Each path is a new rotation, seen through one point. The rows after it are directions, each followed by how far the rotation turns it, in deg/step (0 if it stays put).
Each turn is a multiple of 5 degrees from 10 to 175, or 0.
Each row of a path follows its step; steps can be skipped.
Rotation 1:
step 4: [  9 -14  13  -4   4   3 -13  -1   9 -12  -5   7  -2  -1 -14  -9   3  -7
  20   0   5  -5  -3  -9 -14  -4 -20 -12   8 -14   0 -23  -4  -2   0 -11
   1   3  11  14  19  -6   3  20   7  -7 -23 -13 -14  -9 -15]
step 7: [-14  -5   2  -1  -6  -5   1  -9   1 -14  -3  -7  -5 -13  -5  -9   7 -15
   9  -2 -27 -12  19   7 -22   7  11  26 -12   2  -1  -7  -5  -3   8  17
   7  -1  -3  10  11   6 -15   7  -3  18  14 -14   2  -2 -15]
step 13: [ 18 -13   8   8  -1  17  -9  -4  -7 -38 -11  -9  -6   7  -5   5   1 -24
  11  -7   1  -5  -4  -8 -13   6   2   9 -11   5   5  -3   1  -8   9   6
  -3  -6  -4   9  29   8 -11  11  -9  -3   6  -3  -7  -7  -2]
step 17: [ 16   9   1   3  -2  -2  -4   0   3   8  23   9 -17   2  18   1  11  -6
  10  12  -7  -9  14   7 -23   4  -4   8  -3 -10   6 -13 -20   3   2  14
  22 -14  -9  -5  17  -5  -1   5   1   1   4   8   9  25   1]
step 28: [ 11  -4  12  21   8  -8  -5  -6 -10 -13  -2   1  15  -5   6   6  -3 -10
   3  16 -13 -11 -12 -22 -25   9  -3   2 -18 -14   1   4  -4  -3 -12  14
   3  11   6  -8   9  -5 -17  -8  -4  -1  14  -9  -2  25   5]
step 32: [  3  -4   0  13   1   5  -4  -4   5   9   0 -12 -10 -13  -6   0  12 -10
  12  -5   9  -6  19  13 -14  -8   9   1   5 -12  13  14  -4 -10  -1  11
  23 -13  25  18  15   4   4  19  -2  -4  13 -15   6  -1  15]
step 34: [ 23   8  -2   4  -5  -3  -5  -3   8 -15   9  -2 -13   5  16 -10   5  10
   6   6 -14 -16  -4   5 -19   0 -14 -14  -9 -23  -2  -3   3   6  12  18
  19  12  -2  -3  20 -15 -13  16  -7   9   3  -5   2   3   5]
step 40: [ 11  -1  10  -8 -15  -6  -7  -3  18  -2   2  -8 -11 -14   4 -13   6   6
  -1 -11  -7 -13   5 -15  -1  -4   8   2  -1  -1   5 -14 -10 -13  18   1
  16  -6   8   8  14 -16 -17  10 -34   0   7  -3 -11  13   3]
step 43: [ -8 -12  -5   8   1   4  -3   4   6 -15   0  -8 -16  -5   4  16   1 -14
  11  25 -15  -3   5   0  -2  14  -2  -9   0 -18 -14  -1  -1  -3  -3  -7
  21   1   4 -11  22  -7 -11  12  15  -5 -12 -26  -7   2  15]
step 45: [ -2 -18  17  18   1   4  -7 -19  -8  -5 -13  11  13  -9   7  -2  12  -9
  11  11 -10   1 -28   0 -30   5  -1  11   0 -23   6  -5   1   9  -1   0
   2  12  -5  -6  17  -4  -1  -6  -6  -3  -6   5  -9  -3   1]
[ 5  0 -2  2 -2 -5  3  4 -3 -2 -4 -2  1  3 -1 -3  0 -3 -3  2  2 -6  2 -2
  2 -9  5 -1 -6 -3 -2  1  7 -4 -1  1  1  2 -2 -4 -3 -2 -1  2 -1  4 -4 -4
 -2  1  3]  115
[ 4 -3  3 -4 -2 -1 -4  0 -1  0  1  0  1 -5  0  0 10  2 -1 -4  1  0 -4 -3
  1 -4 -2 -4  3 -2 -4  3  2  1  6 -8  3  4 -2  5 -2 -2  2 -6 -2  3 -2  4
  0 -3 -3]  70
[-2 -1  1  0 -2  2  0  3 -5  6 -3  0 -1 -2 -3 -2  4 -2 -1  3 -3 -2 -4  6
 -2 -1  4  4 -3  7  1  0  5 -3  4 -1 -4  0  1  7 -2  0 -7  4  0 -6 -1  4
  0  3 -2]  45
[ 2  2  2  1  0 -6 -3  3  2 -2  2  1 -3  1 -7 -1 -1 -1  3 -2 -5 -2  1  0
  4  2  0 -7 -2  4 -2  1 -2  2  4  2  0  8  0  2  5  7 -4 -4 -1 -2  0 -7
 -3  4 -2]  120
[  0  -3  -2  -3  -2   0   5   4   4  -1   3   1   0  -3   3  -6   1  -1
   0  -4   0   0   6  -1   0   2  -1   0 -10  -5  -3  -2  -1   5   4  -2
  -4  -3  -5  -1   4   2   1   1   4  -6  -2   4  -3  -1   4]  80
[-7  1  4 -1  5 -1 -3  9  1  2 -1  4  1 -1  4  2  1  3  0 -5 -3  2  0 -4
 -3 -2  3 -6 -2  8  5  0 -1  0  1  1  1 -1 -4 -3 -3 -5  3  4  0  0 -1 -3
 -3 -4 -1]  170
[ 3 -4  4 -4  1  4  1  1 -1 -1 -2  2  4  3  3 -5 -3  4 -1 -1  1  9 -3  3
  3  2  3 -3  3 -3  1 -6  2  0  3  6  0  1  3  4  2 -1 -4  0 -1  6 -2  0
 -7  3  1]  70
Rotation 2:
step 3: [ -4  -6  20   9  11 -12  -5 -26  11   2  -8   3  26   4   2   5  -1   2
 -15   3   8  -5 -14  -5 -11 -20  -3  -3 -20  -4  13  -3 -14  11  -9 -13
 -12 -12   4  12 -18   1   4   4   3  21  -7  14   3 -21  -1]
step 9: [  3   4  14 -14  27   2  -6   0  -7  13   5  15   6   6   9  -1  11  -3
 -13  17  -1   9   9   3  -7  -5   6  13 -17 -11  -4 -19  -2   8  28 -12
  -3  -1  23  13  10   7  16   9  -7  16 -13  13  -1   6   4]
step 10: [-18  -3  14  10 -11  15 -16   7 -31  -1   3   5  -1   3   6  11   4  13
  15 -19  -2  -3 -10  -6   1  -2  -5  -6   1  23  17  -4 -28   2  -2  25
 -15   8  -4  12   1   4  -7   0 -14   2 -10  -7   0  13   3]
step 12: [  6   2  -4  -6 -10  13   0  -9  10 -38  19 -18   9 -13  -3   4 -16   2
   9   6  -7   9 -12   1  -6   4 -11 -17 -14   9  -1  -3  -6  -6  15   7
  16   5  24   6  -6   3  17   4   7   3   5  -4 -18  12 -10]
step 13: [ 21  14  18  -8  -8   1  -3  -9  14  10 -14 -22   4   1  -7  -5  -4   9
  -2 -16   5 -17  14 -16  -7  -4  10  -4 -13   9   4  15   7   6  -6  14
 -25  24 -10  -7   8  -6   6  -6  11 -22   1   2  -1  -8   6]
step 19: [  2   1  12  -7 -12  14  -8  -3  15   6   1   8   8   3   1 -29   1  19
   3  -1 -15   3  14  14  22   2   6  -2 -16 -23   5  -1  25  10  13  21
   0  13 -15  19   3   4  -5  -4   2 -13   4 -12  -5  -3   2]
step 28: [-22 -16   5  -5   9 -12  -4   7 -11  13 -14  13   4  -5 -10 -12  -4   0
  -1  12  -9 -28 -23  -7  12 -14  -4   9  -4  10  -5  -6 -19  11  -4  28
 -14  10   4 -10   5   1  -7   7  12   5 -11   5  -1   7   3]
step 34: [ 11  -8 -11 -17  -6  -7  -6   0  -9   6   9   2   6  -7   4  -3   3   9
 -22  -9   0  -8 -14 -25  16 -18  13  12 -10 -11  -4 -11  -5  -8  12  14
   6 -16  17   0  -4  -1 -18   2  18  -3   6  17 -12 -10  22]
step 41: [-24   8 -10  11   0  -3  -7   3  -7  10  12 -19  -7   5   5  -3   9  -1
 -17 -16   1  -6   3   5  -8   5   1  -6 -21   1  -1  -6   0  26  16   5
 -15  13  18 -22  -1   2   0  -7  -2   2  23   3  -5  23 -16]
step 46: [ -6 -12  -7  -2 -16 -12   8   2   9  20  -7  11  -6   0   7   6   3  -2
  -4   8   1 -27 -16  -8  -1  -1  25  10 -17   2   0   5   0 -15  11   8
  -6  -1  18  20  -5  -4 -15   1  21   2  19  10   7  17   9]
[-2 -6  2  1  1 -4 -4  4 -5  0 -3  2  3  2  2  3 -1 -2 -3 -1  2 -6 -3 -5
 -1  0  0 -1 -2  0 -3 -7  0  1  2  0 -1 -9  1  3 -2 -3 -2 -4 -7 -1 -2  1
  2  5  2]  60
[ 4 -3  2  0 -2  1 -1 -4 -6 -3  3 -6  6 -3 -2  8 -1  1 -3 -2  5  0 -4 -3
  0 -4  0  2  0 -2 -2  3  4 -3 -1 -2 -3  1  1  3  2  4  2 -1  2 -3  8  1
  2 -6 -5]  35
[ 5 -3  5  1  0  5  4 -4  2 -5 -1 -3  0  1 -2 -5  0 -2  1  4 -7 -1  2 -2
 -7  3  2  0 -3 -3 -1 -2 -1 -1  0 -2 -1 -3 -3 -5  2  4 -6 -7 -3 -4  0 -4
  0  1 -1]  60
[-3  0 -2 -2  3 -1  0  2  6  1 -3  3 -2 -2 -1  3 -4 -3 -2  0 -2  3 -1 -4
 -2  1  2  8  4 -5 -4  1  1 -6  4  0 -5  4  2 -1  9 -3  1 -2 -2  3  2  2
 -1  5 -1]  155
[ 0  4  1  2 -4 -1 -2  0  4  0  0  3 -1  1  0  1 -1 -2 -9 -2 -2 -6  1 -3
 -6  5  0 -3 -4 -4  2  0  6  5  5 -2  2  4  0  4 -3 -3  0  0  8 -1  0 -2
  0 -2 -4]  65
[ 0 -4  2 -6 -2 -1 -3  4  1  0  1  2 -4 -1 -1 -3  7  0  1 -5 -5  0 -1 -6
  3  0  1  0  4 -4  2  7 -2  2 -1  6 -3 -3  1 -1 -3  0  2  0  2 -4  4 -3
  9  2 -1]  120
Rotation 3:
step 1: [ -4  -5 -17  -1   3 -14   7 -14  18 -23  -6 -17   4  -1   6   3  -4   0
  13  21  17  -2 -10   1 -10  -9   1   2   8  -6  22  -9   6  -1   0  12
  -3   6   6  -3   3   3  14  21  -6  10 -27  -1   9  -7 -11]
step 3: [  0   4   2  11  -5 -15  -5 -10   3  15   9 -15  18  -2 -17  10 -15  13
   1   2   7   8 -11 -15  12 -17  10  22  19 -15   3   6 -12 -12   6  10
   2   8 -13   9  -4  -1  15   2  -2  11   2 -13  15  -9   3]
step 5: [ 17   5 -18   9  -7   5   6   3   3   0  -5   9 -13 -12  -4 -16  -5  24
  12  13  -9  -1  -7   0   6  -7  16   7   8  -2   6   5  -2 -14  -1  13
   2  -3 -15   1  -2  22  18   8  13 -16   8  12  21   6   2]
step 8: [ -9   1 -24   4   7  -6   0   0  23   1  18  -1  27 -16  -3   0   0  23
   6   3  -8  -3  -7  -3  -7  -7   2   4  22   0   2  -4  10  -7   0  18
  13  10  10   2 -16  -4  16  10   5   8  -3   9  11   1   4]
step 11: [ 18  -4  -3   9   7   8  14  15  10  -7  -3  -6   6  -2  -4  10  -1  13
  10  30  -5  -4 -11  15   8 -17  11  21   7  -4  14   3   1   5  -2  27
   2   0   2   0  -2   4  -4  23  -2 -11  -3 -10  12   4  -6]
step 16: [  5 -15   0  12  -1  -1   5 -20   5   8   8 -17   9   1  -4  -5   6  24
  24  -6  -4   3  -7  12  14  -7  25   1 -10 -16  11  15   0  -9   0   7
  -1  -8 -10   7  -9   5   4  22   4  -1   4  -1  16  -6 -14]
step 18: [ 14  -9  -7  -1 -10 -10   4  -1  18  -5   2   4  -5 -20  -7  14  -7  19
   6  22   3  18 -16  -4   1  -2   0   1   2  20   9 -15   3  -1  -6   6
   3  -2 -10  -1 -12   1  12  14  -6  11 -16  13  27  -4  -4]
step 24: [  1  -7   2   8   8   0   1  16  11 -23  11  10  21 -11  -1   1  -7  27
  10  14 -13   3   9  -7   4   4  11   1  12  11  27   3  12 -11   3  12
  -1   9  -2  -4 -11  -6   9   2  -2   1   5  14  18   0  -5]
step 32: [  4   0  -9  11 -14  -3  -6 -11  -5   3 -19  -8   1  -9  -5 -19  -3  32
  24   8   7  -2  -1  -7   5  -3  12   1   2 -12   3   8  -1 -18  11   9
 -14   1 -21  21   0   4   5   5  11  -7  11   8   7   2  -5]
step 37: [  7  21 -16   5  -4  -9  -7   5  23   4   6  16  10 -18   1  -2  -7   4
   3  19   4  10  -2  -7   1 -10   7  -2   8  -9  26  -1  -7  -4  20  10
   2  12 -17  20  -3   8  -4   7   1   1   7  -1  17   8  -7]
[ 5  4 -1 -3 -1  1  2  8  3  3  3  2  0  0  3  0 -3 -1 -7  2 -2 -3  3 -1
 -4  4  0  5  4  2 -2  3  7 -5 -3 -1  0 -4  3  0 -2  0  4  4 -4 -4 -2  3
  5  3  0]  115
[-3  4 -4  3 -1 -1 -7  0 -3 -3  6  0  5  0  2 -5 -4 -3  2  0  1  2  5 -1
 -7 -6 -7  1  2 -5  1  0  1 -2  1 -4  0  2 -1 -4  3  5  2  2  2 -2  0 -3
  3 -3  2]  160
[ 1  2 -4 -3  1  4 -4 -6 -2  0 -2  4 -1  4  8  4 -8  1 -3  0  4 -2 -4 -3
  0  5 -4 -2  1  0  2  0 -5  4 -3  1  0 -6  2 -4  0  3  0 -2 -1  1 -2  0
  0 -1 -6]  135
[ 2  4  1 -3 -1  5  1  2 -2 -5 -4  7  5  0  3 -2 -1 -2  2 -6 -2 -2  6 -2
  3  1  2 -5 -2  0  4  0  1 -5  2  2 -9  2 -4  3  1 -2 -3 -4  2 -1 -4 -3
  2  4  0]  145
[-5  2  1 -8  4 -2  1 -7  5  4  2 -2  4  3  2 -2  4 -1  1 -8  0 -4 -1 -1
 -1 -1  4  1 -1 -2 -3  1  3  0  4  3  1  2  7  0  4  2  3 -2  0  3 -7  0
  1 -1  1]  55
